(in the rows, 128 means zero)
Each path below is one point turned by a fixed rotation once a step. After each direction that follows a path, write how fast that rotation turns it, in degrees a step (0 if it stays still).
Each turn is a multiple of 5 degrees from 10 to 175, or 0.
Each row of a path follows its step; steps can be skipped.
Path 1:
step 0: [125 135 127 123 124 137 137 123 130 133 119 120 138 132 119 120 135 132
 129 108 128 130 135 138 125 130 119 120 132 118 128 136 114 136 116 136
 124 125 126 118 128 128 128 134 117]
step 1: [128 116 128 130 136 143 132 127 126 131 113 135 115 125 119 125 133 118
 129 112 122 132 137 124 122 129 123 122 131 135 128 128 135 139 117 128
 134 117 122 130 133 129 143 130 123]
step 2: [129 129 124 117 129 148 133 126 129 120 125 130 130 118 113 128 132 123
 128 126 141 137 131 119 119 125 127 132 120 122 138 118 126 123 120 133
 123 135 121 130 136 137 125 125 111]
step 3: [121 135 130 118 130 139 134 134 130 135 118 117 140 128 125 124 127 117
 123 113 136 137 132 135 130 134 127 131 136 126 119 129 124 140 116 137
 125 126 132 119 132 145 128 131 129]
step 4: [120 124 125 142 137 143 123 126 122 129 121 129 131 120 118 120 124 115
 128 112 122 125 138 123 137 119 123 125 127 132 129 128 129 134 115 134
 122 121 124 124 124 123 134 132 115]
step 5: [125 129 122 123 129 136 140 123 127 111 128 129 123 117 113 134 133 129
 133 124 137 136 129 118 121 126 128 126 125 122 127 117 126 131 110 131
 129 119 125 131 127 137 130 145 122]
step 6: [121 134 125 120 130 131 139 143 119 132 124 128 134 126 116 120 135 117
 126 121 131 146 142 131 125 134 126 133 139 129 119 120 122 126 117 140
 125 132 129 124 134 124 128 127 126]
step 7: [119 118 114 134 127 148 126 131 128 137 125 132 130 125 128 129 124 114
 135 115 125 126 126 121 129 115 133 130 140 124 121 123 132 133 115 132
 121 127 136 118 131 130 133 130 117]
step 8: [122 127 122 128 138 139 129 127 134 115 126 127 122 113 119 126 132 127
 130 126 131 138 129 120 138 122 126 130 118 127 114 128 113 126 118 144
 135 127 131 131 123 139 132 137 119]
step 9: [116 129 126 119 122 125 135 139 122 127 124 132 131 126 121 121 127 117
 126 128 134 139 134 132 140 135 121 136 125 122 122 115 138 129 103 133
 128 127 133 127 128 125 128 136 126]
step 10: [126 122 112 136 121 125 122 137 120 129 131 128 125 120 126 130 119 122
 129 117 133 137 131 126 121 117 121 130 137 128 120 122 119 129 118 133
 115 121 137 117 135 125 135 133 112]
Directions:
[126 127 127 125 130 128 126 127 127 124 130 128 128 129 126 126 128 132
 128 128 129 125 128 121 126 130 127 130 128 128 128 131 129 126 130 129
 127 127 132 131 129 131 127 128 127] | 120
[129 127 127 129 126 125 130 129 125 124 125 130 126 127 131 129 131 126
 130 130 128 130 128 130 126 130 126 131 128 129 130 129 131 126 127 130
 125 126 125 131 129 130 128 128 127] | 95
Path 2:
step 0: [126 120 137 121 130 124 132 120 126 129 119 136 127 122 131 122 128 141
 123 133 123 124 130 125 133 128 128 134 137 132 126 142 125 137 122 133
 134 131 122 136 128 143 132 137 127]
step 1: [139 121 125 123 124 122 131 129 120 117 132 123 116 128 134 129 123 127
 128 131 122 129 114 127 135 132 119 123 118 124 125 137 129 132 131 138
 130 129 126 131 122 131 126 123 142]
step 2: [133 130 131 116 129 121 135 128 137 128 122 124 123 131 135 130 123 130
 121 142 124 119 130 127 116 135 131 114 134 139 121 129 130 130 131 126
 126 130 129 127 118 121 135 130 131]
step 3: [125 125 126 121 131 117 133 128 126 129 121 127 129 122 120 128 132 133
 125 136 130 139 134 133 132 134 117 123 128 130 118 128 121 131 119 133
 123 140 121 119 130 140 128 118 126]
step 4: [130 127 132 132 126 125 127 129 127 130 128 121 127 135 126 124 124 130
 124 123 138 117 126 126 128 131 121 123 129 129 125 131 128 139 124 121
 128 120 127 125 112 146 130 119 142]
step 5: [127 129 124 120 128 128 123 123 124 135 116 131 118 126 140 133 120 128
 119 132 131 126 123 121 133 126 127 130 134 122 123 125 118 130 127 125
 131 138 115 128 116 130 137 138 130]
step 6: [131 131 120 127 132 122 134 132 115 133 128 135 120 122 128 126 124 137
 131 133 129 121 121 137 130 142 132 123 123 128 114 133 124 135 121 136
 130 121 126 133 131 134 124 129 127]
step 7: [133 128 128 125 126 125 139 126 128 131 123 118 117 138 114 139 128 125
 124 131 128 133 125 123 126 135 129 116 132 129 128 132 137 130 132 138
 134 126 122 126 115 134 127 135 131]
step 8: [130 138 132 117 130 128 120 122 127 131 124 120 134 133 129 134 123 139
 127 133 127 125 130 137 129 126 132 117 135 121 122 135 117 136 126 131
 127 141 119 123 124 127 122 120 129]
step 9: [135 115 121 132 127 126 125 123 124 143 129 123 123 122 125 124 123 122
 129 124 126 124 132 131 120 137 126 125 138 127 122 130 121 137 125 132
 132 136 134 129 127 143 133 123 133]
step 10: [126 137 121 123 124 130 132 120 123 129 125 133 122 135 123 122 119 124
 126 127 137 126 127 116 135 136 133 127 132 127 129 124 122 135 125 139
 124 128 125 127 115 123 136 121 141]
Directions:
[123 129 126 128 126 130 129 130 125 127 128 129 129 129 129 129 129 127
 128 128 132 127 127 126 128 127 126 128 127 127 126 125 129 131 123 125
 130 128 128 130 127 129 126 133 126] | 55
[127 132 126 128 129 130 131 127 130 127 131 125 128 129 131 132 126 128
 125 127 127 124 129 123 129 126 128 126 128 128 129 129 127 127 129 127
 125 129 128 127 125 126 129 129 126] | 125
Path 3:
step 0: [142 132 123 129 129 139 131 123 133 118 123 125 129 130 132 131 132 139
 134 119 126 127 130 129 126 134 129 129 116 142 132 119 123 132 139 127
 135 125 128 120 132 138 124 129 141]
step 1: [117 128 119 125 135 130 138 140 130 126 137 144 128 139 125 123 127 124
 120 117 132 130 128 130 137 126 121 120 133 131 121 129 128 138 134 124
 120 131 124 135 122 117 127 128 129]
step 2: [124 134 125 128 127 139 121 123 117 121 127 118 132 124 129 130 125 127
 138 136 122 130 125 113 131 139 120 128 129 127 132 135 131 123 114 119
 119 131 130 128 124 123 127 140 133]
step 3: [144 128 124 128 122 124 128 136 114 128 116 136 129 124 127 126 131 132
 125 118 135 135 134 139 115 135 124 124 130 131 133 130 120 130 125 134
 132 132 129 117 124 135 126 123 133]
step 4: [123 129 123 136 133 132 143 124 128 134 125 135 123 135 130 140 135 135
 133 126 130 128 124 123 136 119 116 130 125 137 124 122 137 140 130 135
 119 116 125 135 133 131 123 132 123]
step 5: [122 129 123 123 126 142 120 129 126 114 129 114 118 130 127 120 120 121
 130 118 136 131 134 125 129 128 127 134 126 130 131 124 124 133 132 115
 127 129 123 122 125 119 137 133 134]
step 6: [131 135 119 129 137 133 127 124 121 126 130 149 133 120 123 127 128 131
 129 131 123 124 137 129 129 143 129 122 126 129 127 147 124 128 134 132
 127 133 127 128 124 131 121 128 136]
step 7: [131 126 120 129 119 121 141 141 115 133 128 116 130 127 132 127 136 124
 129 124 126 141 124 122 134 131 117 131 137 125 124 123 136 133 119 132
 122 127 123 130 134 128 120 128 132]
step 8: [131 124 131 137 129 136 125 121 124 126 121 126 119 136 126 133 116 128
 131 127 135 131 123 126 124 128 126 127 118 147 147 125 116 134 125 124
 125 124 129 124 127 129 122 130 130]
step 9: [129 132 119 124 136 132 128 126 127 112 121 138 129 132 126 130 134 131
 122 121 127 121 130 143 127 129 125 130 129 129 109 128 132 135 136 121
 123 126 112 123 125 126 122 130 130]
step 10: [121 135 120 127 119 141 132 130 125 128 143 124 133 133 126 120 134 128
 136 129 118 135 126 112 133 131 123 122 138 135 126 133 126 136 130 135
 127 135 135 130 125 127 133 132 134]
Directions:
[128 129 130 130 132 126 130 131 128 125 125 133 125 126 131 127 130 129
 123 127 127 127 127 128 128 127 131 128 127 128 129 132 128 131 127 128
 127 129 129 129 127 128 128 126 128] | 135
[129 127 129 130 126 129 129 128 132 127 126 128 124 126 128 130 128 128
 128 128 129 125 127 128 127 126 125 128 126 128 128 122 125 128 131 131
 124 129 126 125 129 127 126 126 127] | 85
